Each row has a name. Each question is about the rows just above it.

J_3: 131	138	163	98	135	141	156	134	116
J_833: 131	121	107	127	139	105	126	100	114
J_814: 131	121	107	127	120	127	120	141	128
J_471: 129	131	109	117	110	132	124	127	134
J_83: 131	115	117	129	129	130	119	134	136
J_934: 84	150	129	137	129	143	109	140	169
J_964: 73	168	247	139	133	147	120	132	163
J_236: 131	138	163	98	140	141	121	133	162
What comes right after 137 in the named rows? | 129
What comes right after 147 in the named rows? | 120
Right after 124 comes | 127
Whose row is 131	115	117	129	129	130	119	134	136? | J_83

J_899: 143	159	138	100	108	128	112	117	135	109	140	148	118	139	148	91
J_701: 93	80	149	118	47	135	153	124	74	163	158	108	216	142	80	85
J_93: 150	66	86	122	169	108	96	179	136	80	100	85	149	151	129	131
J_923: 160	147	158	115	143	139	130	152	98	118	144	141	124	123	128	141
J_322: 158	126	114	145	123	106	104	134	132	129	126	178	101	109	153	119
J_320: 107	139	141	131	75	96	142	116	95	98	129	125	117	142	117	61
J_984: 157	140	124	120	126	125	117	142	120	126	131	122	124	133	130	113
J_548: 160	147	158	115	143	139	130	152	98	135	144	141	124	141	128	141
Whose row is 160	147	158	115	143	139	130	152	98	118	144	141	124	123	128	141? | J_923
What comes right after 74 in the named rows? | 163
Whose row is 157	140	124	120	126	125	117	142	120	126	131	122	124	133	130	113? | J_984
The entry that follows 101: | 109

J_898: 147	128	130	130	137	123	144	129	119	128	125	116	133	149	135	125	128	116	128	132	120	116	120	140	126
J_269: 126	126	126	35	117	29	127	229	132	130	33	210	119	123	108	125	145	131	118	124	230	88	226	120	33
J_609: 121	126	132	119	122	123	110	109	122	128	128	106	124	111	119	126	122	130	126	129	128	72	108	129	123
J_861: 131	129	124	213	138	219	132	21	130	126	220	46	133	143	137	128	108	131	131	135	26	177	25	138	214
J_38: 130	127	131	80	110	78	129	196	133	131	77	163	119	129	114	126	128	127	124	103	193	74	193	133	82
J_23: 131	139	136	73	132	72	127	179	121	135	72	177	133	137	132	137	130	132	135	131	174	213	179	136	82
J_935: 131	129	128	58	114	55	131	186	132	134	59	178	122	147	114	131	148	132	123	124	186	77	187	139	76
131	129	124	213	138	219	132	21	130	126	220	46	133	143	137	128	108	131	131	135	26	177	25	138	214 is in which row? | J_861
What comes right after 149 in the named rows? | 135
Right after 111 comes | 119
Right after 59 comes | 178
The entry that follows 21: | 130
Right after 148 comes | 132

J_474: 137	116	102	130	114	109	157	159	108	177	120	104	130	139	78	130	197	137	141	122	105	147	122	128	142	102	130	128	144	130	142	120	174	153	155	143	134	116	156	108	90	159	94
J_466: 122	116	122	115	129	70	140	184	138	185	120	162	159	180	88	66	196	56	96	144	31	169	164	140	145	64	130	175	162	110	90	87	184	171	180	155	75	114	151	189	19	171	70
J_263: 141	121	97	141	128	106	156	158	106	177	124	112	148	148	77	125	195	139	133	125	105	148	123	131	144	110	131	129	143	128	130	128	179	155	154	136	127	104	157	109	93	159	104
J_666: 146	114	114	118	90	77	139	169	115	181	126	159	152	176	90	71	195	69	99	131	35	178	168	129	143	62	139	163	142	112	89	85	176	170	179	139	76	89	152	170	23	168	74
Whose row is 141	121	97	141	128	106	156	158	106	177	124	112	148	148	77	125	195	139	133	125	105	148	123	131	144	110	131	129	143	128	130	128	179	155	154	136	127	104	157	109	93	159	104? | J_263
What comes right after 146 in the named rows? | 114
What comes right after 158 in the named rows? | 106
What comes right after 124 in the named rows? | 112
Right after 35 comes | 178

J_252: 192	93	123	107	51	147
J_901: 192	146	19	85	173	18
J_805: 192	93	123	77	172	179
Right after 51 comes | 147
Right after 172 comes | 179
Right after 85 comes | 173
The entry that follows 173: | 18
Right after 77 comes | 172
Right after 19 comes | 85
Which row holds 192	93	123	77	172	179? | J_805

J_193: 133	211	129	175	88	138	34	136	218	70
J_534: 125	128	158	129	115	109	128	114	113	133
J_60: 133	211	129	87	88	138	128	136	218	70
What comes right after 175 in the named rows? | 88
Right after 114 comes | 113
The entry that follows 113: | 133
Whose row is 133	211	129	175	88	138	34	136	218	70? | J_193
The row with 133	211	129	87	88	138	128	136	218	70 is | J_60
What comes right after 34 in the named rows? | 136

J_81: 71	202	221	40	149	133	169	134	174	125	140	172	196	128	128	105	49	137	105	128	186	127	168
J_418: 142	128	150	128	155	128	100	113	109	128	158	176	137	158	95	127	143	178	183	130	133	128	128
J_718: 185	128	16	75	173	83	177	153	165	118	210	128	84	128	192	58	97	128	158	148	128	128	144
J_310: 128	196	125	88	128	133	192	168	152	166	207	161	97	152	173	190	128	76	152	132	83	209	50
J_990: 65	202	221	40	149	133	169	134	174	125	140	172	196	128	128	130	49	137	105	128	186	127	128
Right after 155 comes | 128
The entry that follows 118: | 210
Right after 76 comes | 152
The entry that follows 132: | 83
Right after 71 comes | 202

J_132: 80	190	66	198
J_192: 235	193	137	201
J_842: 80	81	66	79
Right after 137 comes | 201
What comes right after 193 in the named rows? | 137

J_283: 65	101	91	156	158	170	113	156	154	143	125	176	48	134	104	126	106	95	145	232	55	153	205	174	166	102	165	155	64	66	154	106	109	202	154	170
J_660: 63	159	66	170	162	113	102	122	114	81	137	99	155	177	166	104	115	121	207	34	124	157	147	179	100	120	159	149	69	126	190	106	99	92	112	151
J_671: 72	119	155	78	155	90	133	113	133	64	176	97	133	182	130	119	149	124	130	91	128	200	126	112	162	150	148	193	127	130	100	101	128	138	128	141
J_272: 177	140	106	151	169	192	115	146	77	133	80	84	170	147	151	141	147	110	151	136	117	131	156	173	98	124	149	153	82	132	178	116	159	99	128	159
J_697: 81	120	68	145	146	126	129	73	151	94	111	111	133	137	111	61	89	155	124	104	115	99	150	165	146	102	73	144	108	150	147	135	116	108	154	167
The entry that follows 121: | 207
Whose row is 65	101	91	156	158	170	113	156	154	143	125	176	48	134	104	126	106	95	145	232	55	153	205	174	166	102	165	155	64	66	154	106	109	202	154	170? | J_283
Right after 34 comes | 124
Whose row is 63	159	66	170	162	113	102	122	114	81	137	99	155	177	166	104	115	121	207	34	124	157	147	179	100	120	159	149	69	126	190	106	99	92	112	151? | J_660
What comes right after 95 in the named rows? | 145

J_228: 132	228	59	132	207	145	40
J_811: 130	132	117	133	126	135	128
J_145: 116	132	117	133	126	135	128
What comes right after 207 in the named rows? | 145
The entry that follows 228: | 59
What comes right after 145 in the named rows? | 40

J_300: 186	194	102	210	106
J_877: 186	211	58	103	180
J_461: 103	195	218	124	113
J_26: 104	195	218	124	113
J_89: 127	86	115	196	110
The entry that follows 115: | 196
What comes right after 194 in the named rows? | 102
The entry that follows 210: | 106
Right after 127 comes | 86
Whose row is 103	195	218	124	113? | J_461

J_674: 121	131	117	132	184	105	127	132	125	128	123	133	131	138	136	133	142	138	109	118	125	106	127	131	131	125	112	127	120	127	128	126	123	151	148	122	124	130	132	124	118	127	121	130	104	129	130	130	131	129	130	129	126	128	108	219	130	83
J_812: 125	130	126	131	173	121	128	131	124	120	127	128	135	148	132	130	150	128	120	118	127	111	128	130	130	126	124	130	118	126	129	125	119	147	138	119	131	131	132	127	119	121	123	128	97	129	129	130	136	129	130	130	127	128	117	198	129	95
J_641: 125	130	126	131	173	121	128	131	124	120	127	128	135	148	132	130	150	128	120	118	127	111	128	130	130	126	124	130	118	126	129	125	119	147	138	119	124	131	132	127	119	121	123	128	97	129	129	137	136	129	130	130	127	128	117	198	129	95
J_722: 128	129	136	124	110	123	129	126	127	95	116	129	117	135	151	123	122	133	101	117	126	128	125	136	129	129	183	134	161	130	127	131	120	133	110	115	116	131	130	130	112	135	122	128	128	127	127	134	124	133	127	127	126	127	124	179	127	114
J_437: 121	131	128	133	188	100	127	124	124	123	123	132	130	134	134	133	143	142	108	117	126	112	127	132	131	125	110	127	91	127	128	126	123	150	146	125	123	131	134	124	118	126	121	131	101	129	130	128	131	129	130	129	126	128	113	224	130	89
J_929: 121	131	129	132	184	105	127	132	125	128	123	133	131	138	136	133	142	138	109	118	125	106	127	131	131	125	112	127	97	127	128	126	123	151	148	122	124	130	132	124	118	127	121	130	104	129	130	130	131	129	130	129	126	128	108	219	130	112
J_938: 125	130	126	131	173	115	128	131	125	114	127	130	135	147	131	131	149	127	124	118	127	111	128	129	130	126	116	129	123	127	129	125	118	148	137	123	132	131	132	127	120	121	123	127	98	130	129	130	135	129	130	129	128	128	112	201	129	98
Whose row is 121	131	129	132	184	105	127	132	125	128	123	133	131	138	136	133	142	138	109	118	125	106	127	131	131	125	112	127	97	127	128	126	123	151	148	122	124	130	132	124	118	127	121	130	104	129	130	130	131	129	130	129	126	128	108	219	130	112? | J_929
Whose row is 125	130	126	131	173	115	128	131	125	114	127	130	135	147	131	131	149	127	124	118	127	111	128	129	130	126	116	129	123	127	129	125	118	148	137	123	132	131	132	127	120	121	123	127	98	130	129	130	135	129	130	129	128	128	112	201	129	98? | J_938
Whose row is 121	131	128	133	188	100	127	124	124	123	123	132	130	134	134	133	143	142	108	117	126	112	127	132	131	125	110	127	91	127	128	126	123	150	146	125	123	131	134	124	118	126	121	131	101	129	130	128	131	129	130	129	126	128	113	224	130	89? | J_437
Whose row is 128	129	136	124	110	123	129	126	127	95	116	129	117	135	151	123	122	133	101	117	126	128	125	136	129	129	183	134	161	130	127	131	120	133	110	115	116	131	130	130	112	135	122	128	128	127	127	134	124	133	127	127	126	127	124	179	127	114? | J_722

J_525: 172	196	241	94
J_196: 144	118	142	167
J_627: 198	105	227	110
J_462: 198	105	132	173
J_514: 198	105	12	135
Right after 172 comes | 196
Right after 118 comes | 142

J_855: 74	71	148	181	25	210	167	72	72	102	51	173	103
J_640: 129	70	53	53	159	61	125	127	144	91	149	63	230
J_113: 192	157	88	114	87	179	63	100	129	90	124	217	136
J_208: 152	139	150	160	190	85	60	87	158	208	163	85	157
J_405: 152	146	150	160	190	85	60	159	158	208	163	85	157
J_304: 196	155	129	71	63	202	197	103	60	26	155	120	192
J_796: 142	126	206	198	140	162	74	190	187	159	158	77	103
Whose row is 74	71	148	181	25	210	167	72	72	102	51	173	103? | J_855
Right after 196 comes | 155
The entry that follows 127: | 144

J_635: 77	75	156	53	210	122	130	111	56
J_547: 203	178	164	139	140	103	53	51	167
J_227: 188	165	109	54	52	75	89	29	164
J_973: 188	63	109	164	138	75	89	29	164
The entry that follows 165: | 109
What comes right after 122 in the named rows? | 130
What comes right after 130 in the named rows? | 111
Right after 52 comes | 75
What comes right after 139 in the named rows? | 140
The entry that follows 103: | 53

J_303: 123	129	120	140	117	127	139	127	124	103	130	128	111	128	151	107	128	131	106	123	98	128	146	143	129	129	129	130	128	152	134	142	130	112	153	127	131	118	131	134	124	153	105	128	152
J_788: 130	132	119	131	130	127	132	124	133	122	126	127	128	135	118	125	128	128	122	120	124	128	130	124	130	120	130	140	131	122	129	121	129	117	128	133	118	135	129	132	131	125	127	128	122
J_134: 129	130	117	139	134	132	135	121	131	108	129	132	115	127	138	114	132	129	120	117	111	131	140	127	132	127	133	129	131	133	126	129	131	120	124	130	125	106	130	127	128	126	114	132	129
J_583: 134	126	115	130	114	129	133	125	129	129	126	122	125	125	131	128	125	121	135	118	130	125	124	119	128	130	125	130	126	131	128	129	126	149	122	128	133	115	130	131	136	125	124	130	131
J_879: 145	132	135	131	132	133	130	130	142	124	130	132	126	137	127	123	132	129	135	133	127	132	130	74	137	130	138	128	133	128	92	62	133	219	131	142	112	126	132	131	147	130	129	130	128
Where do 129	130	117	139	134	132	135	121	131	108	129	132	115	127	138	114	132	129	120	117	111	131	140	127	132	127	133	129	131	133	126	129	131	120	124	130	125	106	130	127	128	126	114	132	129 appear? | J_134
Where do 130	132	119	131	130	127	132	124	133	122	126	127	128	135	118	125	128	128	122	120	124	128	130	124	130	120	130	140	131	122	129	121	129	117	128	133	118	135	129	132	131	125	127	128	122 appear? | J_788
Where do 123	129	120	140	117	127	139	127	124	103	130	128	111	128	151	107	128	131	106	123	98	128	146	143	129	129	129	130	128	152	134	142	130	112	153	127	131	118	131	134	124	153	105	128	152 appear? | J_303
The entry that follows 149: | 122

J_817: 196	158	110	104	105	108	177	141	94	221	192	208	111	133	172	188	152	194	117	132
J_884: 62	111	139	159	173	146	67	89	133	176	92	74	158	99	69	63	105	68	134	126
J_423: 62	111	139	159	147	146	64	89	134	78	92	74	158	99	69	63	105	68	134	126
What comes right after 196 in the named rows? | 158
Right after 172 comes | 188
What comes right after 67 in the named rows? | 89
Right after 176 comes | 92
Whose row is 62	111	139	159	147	146	64	89	134	78	92	74	158	99	69	63	105	68	134	126? | J_423

J_658: 108	109	131	152	43
J_321: 108	44	130	94	42
J_850: 108	148	130	125	109
The entry that follows 148: | 130
Right after 44 comes | 130
What comes right after 94 in the named rows? | 42
Where do 108	148	130	125	109 appear? | J_850
Which row holds 108	109	131	152	43? | J_658
Right after 152 comes | 43

